-17   35  -21  -42   34  -34    7
-11   -1    0  -23  -42   -7  -21
The last entry, reading row by row is -21
The entry just right of the largest entry: -21
The entry directly below the largest entry -> -1
Read off the smallest entry in the last row.
Answer: -42
The largest entry in the first row: 35
The top-left entry is -17

A =
[[-14.30 -10.11 -10.13 -11.72 -16.99 -20.91]
 [ 18.92  19.83  18.29  19.71  19.46  19.16]]
Rows and columns are numbered from 1.
The entry just left of 19.83 -> 18.92
The top-right entry: -20.91
The entry just right of -11.72: -16.99
Find the entry at row 1, column 1.
Answer: -14.30
The entry at row 1, column 3: -10.13
The entry just left of 18.29: 19.83
The entry directly below the smallest entry is 19.16
Find the entry directly above the largest entry.
Answer: -10.11

Questions about the array below. Indices start at 1.
1) Read off the bottom-right entry.
2) Read off the entry in row 2 and column 3.
3) Read off the minimum.
4) Read off the entry in the top-right corner.
5) Read off the entry just left of 3.
6) Read off the entry just left of 1.
7) Read off the entry in the bottom-left corner.
8) Read off the entry at row 2, column 2.
[[ -7  -9 -10   6   1  -6  -1   0  -1  -9   3  -4]
 [  4 -22 -23  -5  -4 -18   9 -15  11 -36  19 -10]]
1) -10
2) -23
3) -36
4) -4
5) -9
6) 6
7) 4
8) -22

[[-11   1  -7   2   0 -15]
 [-16  18  -2   9  -5   3]
 [-11  34  39   8  -7  46]]
Give the entry directly below 18.
A: 34
Give the last entry, reading row by row.
A: 46
Give the entry directly below 2.
A: 9
Give the bottom-left entry.
A: -11
The entry just left of 46: -7
The entry directly above 18: 1
Give the second largest entry.
A: 39
Give the entry in the top-right corner.
A: -15

Read these off the array that follows. Rows and columns are numbered from 1.
1) The bottom entry of the column that holds the smallest entry?
2) The entry at row 2, column 1?
3) The entry just right of the smallest entry?
4) The entry directly above the largest entry?
5) The entry just left of 4565?
6) The entry just left of 7937?
7) The entry directly below the smallest entry?
8) The entry just right of 6624?
[[6799 6893 7094 6950 6956 6983 6918 6831 6773 6783 7002 6797]
 [4217 4199 7636 7277 6968 7356 5666 4895 4280 6572 6514 6561]
 [8334 6144 3821 4871 6417 3929 6580 7937 7131 7796 4004 8090]
 [8334 4508 3614 3867 7440 2156 6624 8195 5172 8031 2169 8926]
 [5755 5734 5360 5727 5474 5747 5585 5699 6026 5900 5666 5803]
 [8863 6248 3456 4691 6558 3563 6761 8384 7408 8183 3668 8541]
 [8403 5871 2887 4370 5962 3300 6246 7898 7221 7866 3335 8133]
 [4945 5850 2954 6827 2895 7570 3995 4565 8890 7298 6437 5962]]
1) 7570
2) 4217
3) 6624
4) 8090
5) 3995
6) 6580
7) 5747
8) 8195

Read these off the row that follows.
1) What is the entry just left of 1.288?
2) What is the entry just right of 0.861?
3) What is the entry just left of 1.094?
array([ 0.838,  2.212,  1.133,  0.861, -1.411,  1.019,  1.408,  1.283,
        0.590,  1.288, -0.985,  1.094])
1) 0.590
2) -1.411
3) -0.985

Questions about the table below. Rows and columns are numbered from 1.
1) Give the entry in row 3 and column 1.
2) Give the entry just right of -0.91.
3) Give the bottom-left entry.
4) Give the entry directly below -0.71.
5) Give the bottom entry of the column that holds the largest entry.
6) Give the bottom-right entry.
7) Give the entry just left of -0.49.
8) Give the top-right entry.
[[-0.71 -0.62 -1.08 -0.80 -1.03 -0.74 -1.09 -1.21]
 [-1.37 -1.18 -1.24 -1.86 -1.56 -1.53 -0.97 -1.40]
 [-1.04 -1.22 -0.53 -1.93 -1.93 -1.70 -0.70 -2.15]
 [-0.96 -1.09 -1.17 -1.32 -1.12 -1.18 -1.18 -1.09]
 [-1.50 -1.36 -1.14 -1.48 -1.49 -1.34 -0.70 -1.38]
 [-1.61 -0.78 -0.64 -1.53 -1.76 -1.68 -0.62 -0.81]
 [-0.97 -0.81 -1.10 -1.93 -0.49 -0.83 -1.50  0.05]
 [-1.08 -1.20 -1.20 -1.23 -1.17 -0.96 -1.04 -1.11]
 [ 0.31  0.04 -0.94 -1.13 -0.97  2.03 -1.04 -2.66]
 [-1.05 -0.91 -1.10 -1.01 -1.16 -1.35 -1.02 -0.85]]
1) -1.04
2) -1.10
3) -1.05
4) -1.37
5) -1.35
6) -0.85
7) -1.93
8) -1.21

arr = ((42, 118, 141, 91, 168), (29, 70, 152, 126, 139), (158, 111, 132, 117, 132), (58, 65, 136, 127, 107), (53, 87, 127, 91, 144), (114, 86, 69, 78, 94), (180, 108, 120, 109, 119), (75, 75, 200, 161, 101), (48, 74, 151, 143, 136), (99, 74, 210, 141, 101), (55, 102, 142, 141, 94), (112, 81, 111, 88, 98), (110, 89, 85, 114, 77))
Which number is the entry just left of 86?
A: 114
The median entry -> 109
Which number is the entry just left of the largest entry?
A: 74
The third entry in reading order: 141
Which number is the third smallest entry?
A: 48
Which number is the entry just left of 168?
A: 91
Which number is the entry just right of the largest entry?
A: 141
Which number is the entry just left of the centre entry?
A: 108
Which number is the maximum?
A: 210
The first entry in reading order is 42
Which number is the entry just left of 98?
A: 88
The entry just right of 70 -> 152
The second largest entry is 200
The 2nd entry in reading order -> 118

Questions about the array below.
1) What is the 2nd entry from the end, reading row by row?
2) What is the bottom entry of the column that holds the largest entry?
3) What is the fourth entry, reading row by row?
4) What is the second entry on the diagonal from the top-right corner?
5) What is the entry in the top-left corner?
6) What is the last entry, reading row by row?
7) What is the top-right entry?
8) What is the largest entry in the first row?
[[  2   9  13  11  22  12 -20  32  -2  -2   1]
 [  9 -16  -3 -20 -21 -13  28 -21  -1   2   0]
 [ -7  11   5  10  17  15 -18   8  -4   1  -1]
 [ -1   5   6   6   0   3  -3   5   1  -1   2]
 [ -4   0  -7  -3 -32 -16  26 -36  -3 -20  -5]
 [  2   7   1   4   6   5 -16  14   1  10  -4]]
1) 10
2) 14
3) 11
4) 2
5) 2
6) -4
7) 1
8) 32

Read these off the row that follows.
1) Give the entry just right of 6674.
2) Give the entry just right of 3397.
3) Give the entry just right of 5941.
7438  5941  4875  3397  8234  6674  1667  4401  6076  3313
1) 1667
2) 8234
3) 4875
